In the rows, zero is written as 128.
Each path below is one point turned by a fixed rotation once a step. After each direction that follows a path, write how fast that rotation turns it, in deg/step (0 if it stays still).
Each turn is a multiple of 5 degrees from 10 to 175, or 0.
Each row of a path follows its step; steps can be skipped.
path 1
step 2: [127 130 124 126 142 120 128 119 133 128 122 119 113 119 124 132 134 117
 127 136 118 126 126 101 118 125 143 125 127 131 115 119 147 135 124 123
 137 117 133 137 127 136 128 124 129 113 119 137 124 129 130 138 133 130
 126 131 133 133 123 126 131 136 133 135 118 124 129 127]
step 3: [134 120 123 111 134 133 147 114 134 127 123 114 119 136 132 139 119 122
 118 133 125 119 134 132 133 126 121 117 115 131 123 130 127 126 136 115
 121 143 125 114 132 137 139 132 123 144 122 129 136 131 126 126 135 129
 123 126 128 127 131 133 128 110 129 129 134 121 129 125]
step 7: [132 119 123 122 125 117 132 122 123 120 128 124 134 127 119 128 120 128
 118 140 125 140 139 134 125 117 124 136 146 128 116 121 137 154 134 135
 126 140 131 127 132 135 126 134 136 131 125 118 133 123 125 122 135 127
 139 129 134 130 131 133 129 148 124 133 128 136 126 140]
step 8: [141 125 131 126 144 142 140 132 134 123 129 133 132 120 136 139 155 128
 140 123 127 128 130 132 126 131 137 132 123 123 128 124 142 133 124 120
 125 127 129 135 123 131 130 136 130 123 125 119 139 119 115 132 139 129
 121 115 140 132 129 118 123 120 115 127 126 127 114 128]
step 12: [130 132 133 109 140 127 136 125 128 130 120 128 132 135 123 143 126 121
 130 117 123 122 137 123 117 121 129 134 130 130 117 121 130 113 140 124
 137 146 136 127 122 122 140 121 116 144 140 120 126 130 137 122 124 125
 135 127 129 125 115 138 118 130 122 117 128 126 124 133]
step 16: [133 133 112 139 113 113 126 129 121 126 128 130 127 135 130 124 125 110
 138 125 132 129 126 124 130 122 139 128 129 139 121 115 133 148 132 125
 117 129 129 114 123 133 120 122 121 141 126 124 131 129 132 132 126 112
 134 112 135 126 129 138 130 140 118 136 132 123 123 124]
step 17: [133 121 130 117 142 140 128 147 136 112 128 135 129 139 119 147 138 128
 120 131 132 131 126 127 130 131 122 128 131 114 138 127 132 128 122 129
 123 133 122 123 125 130 116 133 120 118 134 124 118 120 136 124 133 119
 122 123 123 109 138 129 131 129 110 133 131 116 123 123]
step 18: [123 136 129 122 140 123 125 124 131 129 129 150 118 113 135 132 122 135
 130 129 122 142 132 113 115 114 126 130 133 125 130 132 135 121 138 148
 124 129 121 129 123 130 141 125 134 122 129 132 137 135 125 116 127 123
 137 119 123 137 122 135 132 133 135 133 133 118 117 116]
Speeds:
[126 128 129 130 130 129 128 128 127 130 130 127 128 128 131 129 127 128
 127 131 126 125 129 131 128 128 129 125 125 128 127 129 131 127 132 128
 126 130 130 126 129 127 127 130 129 123 129 128 134 128 127 124 129 133
 129 125 126 128 129 125 127 126 130 127 125 128 127 125] : 70
[125 126 127 126 124 131 129 127 128 128 129 128 128 130 127 131 128 129
 128 127 130 126 128 128 129 125 129 130 126 127 125 124 126 126 127 126
 130 133 129 129 129 129 126 128 130 132 128 126 130 130 127 127 130 128
 132 129 126 128 131 129 126 125 126 126 132 128 123 127] : 160
[126 129 125 129 131 126 128 127 126 130 130 129 129 127 126 124 128 128
 128 127 129 128 128 127 125 128 131 127 126 127 127 128 130 125 126 129
 125 129 127 128 124 130 131 129 129 130 123 128 129 126 125 131 127 126
 129 126 128 132 131 126 129 128 127 132 129 131 127 128] : 135
path 2
step 2: [126 118 134 127 130 123 117 138 114 120 110 125 136 132 124 124 130 131
 137 130 120 123 126 126 128 127 127 127 125 123 135 114 124 133 115 133
 126 125 140 136 134 139 142 139 133 127 119 122 119 138 129 142 129 136
 131 137 140 129 121 120 123 147 144 122 130 129 132 122]
step 7: [133 124 134 121 140 126 125 130 108 132 113 129 132 128 135 127 131 131
 142 142 134 124 124 114 137 122 123 126 134 126 129 120 129 136 133 125
 133 121 131 133 125 121 130 124 143 132 108 120 121 137 128 136 133 129
 141 143 129 122 134 136 133 147 134 135 122 138 126 127]
step 9: [132 129 141 137 127 136 121 119 122 123 121 146 131 126 118 120 124 121
 145 132 136 124 135 119 117 134 131 133 124 134 142 130 125 118 129 136
 123 124 133 142 130 114 132 140 120 123 131 125 130 141 120 127 130 140
 136 120 134 118 133 131 116 133 124 124 133 134 128 114]
step 10: [128 125 120 121 124 133 112 122 123 128 114 134 134 133 129 118 128 130
 137 139 134 122 136 118 119 124 120 128 123 130 145 125 130 129 127 141
 143 122 124 134 140 134 126 154 134 121 124 139 130 134 117 131 142 125
 134 123 125 126 136 128 126 135 130 130 139 128 135 123]
step 13: [139 127 133 123 127 117 119 139 122 125 112 141 125 120 124 136 122 129
 130 150 131 124 136 122 136 132 135 129 120 132 125 113 124 123 132 136
 146 120 121 143 139 118 139 133 130 134 119 120 126 124 127 121 123 140
 115 118 132 129 127 132 132 133 138 127 124 128 133 126]
step 14: [131 120 133 125 132 127 126 137 132 138 128 158 135 113 125 134 111 124
 134 143 131 125 129 126 130 125 123 133 125 129 134 120 116 127 138 128
 126 118 134 136 124 123 137 143 124 126 126 118 142 129 108 127 134 133
 124 131 133 123 131 133 123 135 135 128 129 130 121 126]
step 18: [127 125 130 127 130 118 122 122 116 123 120 144 118 123 135 127 139 123
 137 130 115 114 142 121 131 127 127 134 123 123 137 117 126 128 131 127
 145 132 125 131 130 123 133 142 135 130 132 128 124 136 135 122 127 130
 119 128 144 115 133 125 125 143 150 122 128 129 133 125]
step 19: [118 122 128 131 127 133 122 135 131 137 118 149 141 119 126 122 134 127
 126 131 123 117 139 126 133 129 127 131 129 127 137 121 135 124 133 133
 122 120 130 132 148 126 148 133 128 123 132 124 131 135 126 127 130 125
 121 134 142 125 123 131 125 146 139 126 138 144 127 139]
Speeds:
[128 128 128 125 124 126 127 125 131 127 128 130 127 126 132 129 128 128
 129 128 130 129 127 128 129 130 129 128 130 131 126 126 130 129 128 129
 130 128 134 131 128 128 126 121 127 129 129 128 128 132 129 129 131 130
 129 128 128 129 128 128 127 129 129 128 129 124 132 128] : 80
[126 130 125 129 127 125 130 130 127 123 130 132 128 126 128 127 128 129
 127 130 127 127 130 129 132 127 128 128 127 130 128 126 129 129 125 127
 125 125 129 124 128 127 128 130 128 128 131 129 126 128 125 128 128 129
 125 124 128 131 131 127 126 126 131 131 125 125 126 129] : 20
[129 129 131 126 128 127 128 131 129 131 132 127 127 125 129 129 132 128
 128 130 129 129 129 126 132 127 131 127 128 124 124 125 127 124 130 126
 127 128 127 130 129 128 127 128 131 127 128 130 127 129 132 130 127 125
 126 125 127 127 131 126 128 132 130 127 128 132 128 130] : 60
[126 125 128 130 123 130 127 126 124 129 129 129 126 130 128 126 132 127
 133 125 127 126 128 129 129 131 133 128 132 127 127 131 128 127 128 130
 127 125 128 127 130 130 128 128 131 126 127 131 128 126 126 127 129 127
 128 127 132 127 129 130 128 128 129 130 129 126 128 127] : 40
[124 128 129 127 131 129 128 129 132 130 130 128 129 125 128 126 127 125
 128 131 126 128 130 129 126 129 128 127 127 130 126 129 130 126 128 129
 128 127 130 130 132 125 124 130 127 123 130 128 129 126 125 125 129 125
 133 125 128 127 126 130 126 126 128 127 132 129 128 128] : 70
[128 127 129 125 125 129 128 126 129 129 132 129 128 126 127 130 128 127
 125 127 129 124 128 128 129 129 127 133 123 127 135 126 129 127 129 131
 127 129 127 125 129 129 126 128 128 128 124 130 133 132 127 128 128 129
 127 128 130 129 127 127 127 128 127 128 130 128 127 129] : 80
